(in the rows, 128 means zero)
Rotation paths and how fast each direction turns (degrees a step)
Each turn is a multiple of 5 degrees from 10 to 175, or 0.
Each row of a path follows its step; steps can be skipped.

step 0: [127 139 120 133 118 129 129 134 139 117 139 137 130 130 110 135 127 119
 126 130 133 131 129 121 126 130 116 138 127 128 138 115 128 130 137 124
 120 144 132 140 110 122 118 114 135 125 131 122 120 140 135 128 142 117
 130 118 131]
step 6: [129 132 126 135 138 135 112 141 123 124 119 130 139 121 136 129 127 117
 133 116 117 134 123 132 126 129 145 135 131 124 124 129 136 125 124 119
 123 139 126 118 128 113 114 125 112 125 132 139 131 112 128 119 131 127
 116 118 116]
step 8: [131 132 126 132 115 127 139 132 132 127 137 124 131 117 119 127 128 137
 135 124 135 133 118 117 115 140 124 140 120 131 120 134 133 128 128 124
 128 141 135 131 107 132 121 120 123 132 145 132 114 117 124 133 148 127
 135 123 118]
step 9: [122 134 128 144 145 124 123 127 139 128 129 131 109 125 126 122 115 129
 126 122 126 130 131 113 129 127 120 137 137 131 136 123 131 138 125 119
 124 133 132 117 121 118 123 109 120 115 132 134 115 132 117 127 142 132
 121 115 128]
step 12: [121 128 126 125 123 118 132 133 141 110 125 119 110 128 136 139 110 139
 124 131 124 126 125 122 115 136 123 137 127 120 139 133 130 139 123 137
 122 121 140 126 123 123 128 128 123 137 130 122 129 136 142 122 134 140
 129 121 111]
step 13: [126 133 124 116 126 119 117 134 139 127 124 108 115 132 130 132 131 127
 135 122 140 124 117 127 138 138 128 140 128 128 119 126 143 131 130 120
 140 122 128 125 124 119 114 126 138 133 139 138 117 140 137 117 138 120
 125 118 125]
step 14: [121 133 126 136 144 135 113 130 127 135 127 132 127 120 142 150 122 122
 113 134 124 123 118 132 142 133 132 130 131 130 134 134 134 132 117 119
 122 132 137 116 138 125 108 129 132 137 142 137 120 126 131 129 129 130
 124 125 124]
step 15: [128 133 132 128 120 133 132 138 121 109 122 125 129 117 130 139 115 117
 131 134 117 118 120 142 126 142 127 151 143 132 118 143 121 120 125 121
 133 129 138 129 128 122 127 134 124 131 123 141 129 123 130 129 127 133
 119 130 120]
Directions:
[126 127 129 128 132 129 126 126 129 131 126 128 128 128 126 128 126 126
 127 130 132 128 125 132 125 126 127 130 128 131 130 130 130 127 126 127
 128 127 126 127 128 129 123 128 131 125 128 126 130 127 124 124 128 128
 127 122 134] : 85
[131 126 127 128 126 126 125 130 132 125 128 126 127 131 128 129 127 129
 126 133 126 126 124 129 128 128 126 126 129 127 130 121 130 127 126 131
 129 127 128 127 130 131 128 126 133 127 127 128 127 128 131 128 130 129
 127 129 128] : 35

step 0: [137 157 128 131 132 125 127 128 124 119 111 116 132 140 131 128 127 133
 138 132 129 137 141 141 129 130 127 126 132 152 136 128 135 134 139 120
 131 130 120 125 121 129 132 131 132 133 119 129 121 126 129 110 126 133
 134 123 132]
step 2: [124 127 137 130 120 126 132 137 127 117 114 128 138 119 136 130 132 138
 129 135 131 108 128 118 133 126 130 133 123 136 137 141 114 133 132 129
 122 116 119 121 132 112 128 122 124 149 127 125 133 109 142 131 131 120
 124 125 123]
step 5: [130 118 124 128 119 128 153 137 136 125 140 140 115 122 135 131 130 134
 139 122 125 131 144 131 124 124 121 136 120 144 141 139 124 125 118 121
 125 131 142 123 129 133 132 142 120 139 133 133 119 134 138 128 126 121
 130 136 125]
step 6: [131 122 133 120 128 121 134 121 127 123 121 110 127 130 131 128 143 118
 130 137 138 134 128 120 136 131 113 123 115 128 123 125 140 120 118 135
 136 134 137 135 146 129 121 120 144 125 140 136 127 138 127 111 131 129
 126 136 139]
step 7: [124 129 139 112 141 122 135 120 129 132 140 139 128 133 140 122 140 136
 144 130 126 121 115 125 119 112 136 138 128 129 135 119 132 123 131 143
 124 121 125 124 128 142 124 120 119 115 144 114 133 126 128 134 126 125
 131 129 122]
step 12: [145 133 134 135 140 122 119 128 115 137 130 133 125 123 121 133 125 135
 139 125 132 127 107 116 129 124 124 132 143 135 123 135 134 128 122 119
 121 128 128 128 138 123 112 133 141 128 119 130 125 125 119 136 131 139
 122 116 147]
step 13: [125 129 141 143 128 124 127 135 136 124 138 140 133 114 132 129 130 132
 125 124 130 125 143 112 124 128 143 127 127 138 128 139 131 128 127 131
 118 136 134 118 125 134 130 143 118 124 119 130 132 131 128 118 143 123
 105 126 112]
step 14: [128 128 121 142 124 132 120 136 135 134 114 116 127 126 126 135 124 121
 121 122 117 115 129 127 127 115 110 112 124 126 133 132 139 133 118 142
 117 135 134 128 140 133 120 117 146 129 136 139 124 129 139 121 124 134
 127 120 120]
Directions:
[126 130 127 126 128 128 129 127 126 130 129 129 128 131 127 125 124 130
 127 126 126 129 126 129 127 125 130 133 132 126 128 129 129 131 132 124
 129 131 129 129 129 130 129 128 132 129 128 122 124 131 131 125 129 129
 129 126 131] : 95
[130 127 125 132 129 130 129 130 124 128 131 128 126 130 126 129 129 129
 131 126 127 129 128 125 131 129 125 128 129 126 129 127 127 127 126 127
 129 128 128 125 122 131 128 132 128 129 125 128 126 126 128 122 130 124
 126 130 129] : 90
[129 126 127 125 128 131 130 124 127 127 128 130 127 130 127 128 125 126
 127 127 129 134 128 131 130 124 128 129 127 127 127 128 123 128 126 126
 127 125 130 128 129 124 126 132 128 129 126 129 126 129 127 130 124 127
 122 127 129] : 55

step 1: [119 112 109 131 137 121 128 134 119 126 116 128 133 134 120 128 135 134
 121 131 129 139 131 124 114 118 116 124 124 115 134 120 133 129 120 140
 130 125 122 120 129 147 126 121 118 129 150 128 131 116 135 131 136 119
 130 129 136]
step 2: [131 142 117 128 131 113 121 130 129 131 132 134 123 128 123 141 139 138
 128 118 113 138 123 125 114 122 124 121 119 136 132 144 120 137 139 116
 120 120 116 120 128 124 114 121 140 129 140 121 136 122 130 128 131 113
 131 120 132]
step 5: [118 116 114 130 139 115 124 130 135 137 119 129 129 128 129 118 125 131
 132 130 140 137 118 139 119 133 117 118 130 137 120 126 129 127 136 135
 139 141 118 131 144 131 124 116 133 133 145 137 142 125 129 132 132 112
 134 117 131]
step 7: [127 137 119 128 141 125 129 142 122 128 128 138 118 124 128 115 135 128
 122 131 118 131 136 128 136 136 135 127 116 119 140 141 130 150 120 119
 117 118 128 121 125 128 133 127 127 135 149 127 123 121 139 143 126 131
 133 116 123]
step 8: [134 130 122 123 126 119 143 129 140 133 135 115 123 131 120 126 134 133
 124 138 124 127 125 124 125 122 130 130 123 138 128 114 136 140 120 128
 129 130 125 132 117 123 119 136 110 128 144 126 148 127 137 140 135 109
 141 116 131]
step 9: [121 123 128 121 128 114 133 127 130 136 123 125 115 133 131 134 135 126
 146 122 135 146 132 133 117 115 119 121 122 112 125 131 138 129 131 136
 136 127 133 129 134 135 131 121 133 123 146 121 141 138 128 122 145 109
 124 125 132]
step 11: [114 121 129 147 135 120 127 138 131 132 127 137 131 127 128 114 122 130
 129 129 116 134 126 135 122 117 121 124 133 124 137 127 118 135 119 124
 116 127 123 139 121 115 125 133 124 119 149 140 128 118 140 143 122 134
 134 114 132]
step 13: [136 111 118 111 130 117 132 128 126 129 118 130 121 122 122 128 140 132
 129 123 121 138 121 134 131 129 121 128 119 125 122 120 124 139 135 125
 118 135 127 111 130 144 132 109 121 133 142 135 138 135 129 132 139 110
 132 123 128]
Directions:
[128 131 128 130 130 125 131 128 130 127 128 125 124 129 125 127 129 128
 126 129 127 129 131 127 129 129 130 126 130 125 129 130 132 125 127 129
 132 125 126 130 126 131 130 132 129 131 126 128 132 127 129 131 132 129
 128 127 123] : 40
[127 130 127 130 130 129 128 123 128 130 127 133 130 131 126 131 127 126
 123 127 131 127 133 129 127 128 123 127 131 128 131 128 128 124 127 128
 127 126 124 128 129 128 129 126 129 130 132 129 129 128 127 126 125 127
 127 130 128] : 80
[129 130 129 128 130 125 127 126 127 123 130 129 126 130 132 128 129 127
 129 128 128 128 128 127 122 129 127 131 130 125 125 127 130 128 127 127
 130 124 133 128 128 126 129 126 129 129 132 124 124 126 127 127 130 132
 127 127 132] : 140
[124 128 131 126 124 127 128 131 129 129 130 129 128 128 129 123 130 124
 123 131 129 124 127 127 129 127 128 130 126 128 129 128 127 130 122 130
 128 124 126 133 127 126 128 129 125 129 130 128 126 128 125 128 127 130
 131 128 127] : 95
[130 128 134 128 129 128 129 125 126 127 132 127 131 127 129 128 130 123
 128 129 129 132 130 130 129 131 129 129 130 126 129 126 129 130 127 126
 129 129 124 126 126 127 127 126 129 125 127 125 128 132 126 129 131 123
 131 126 128] : 70
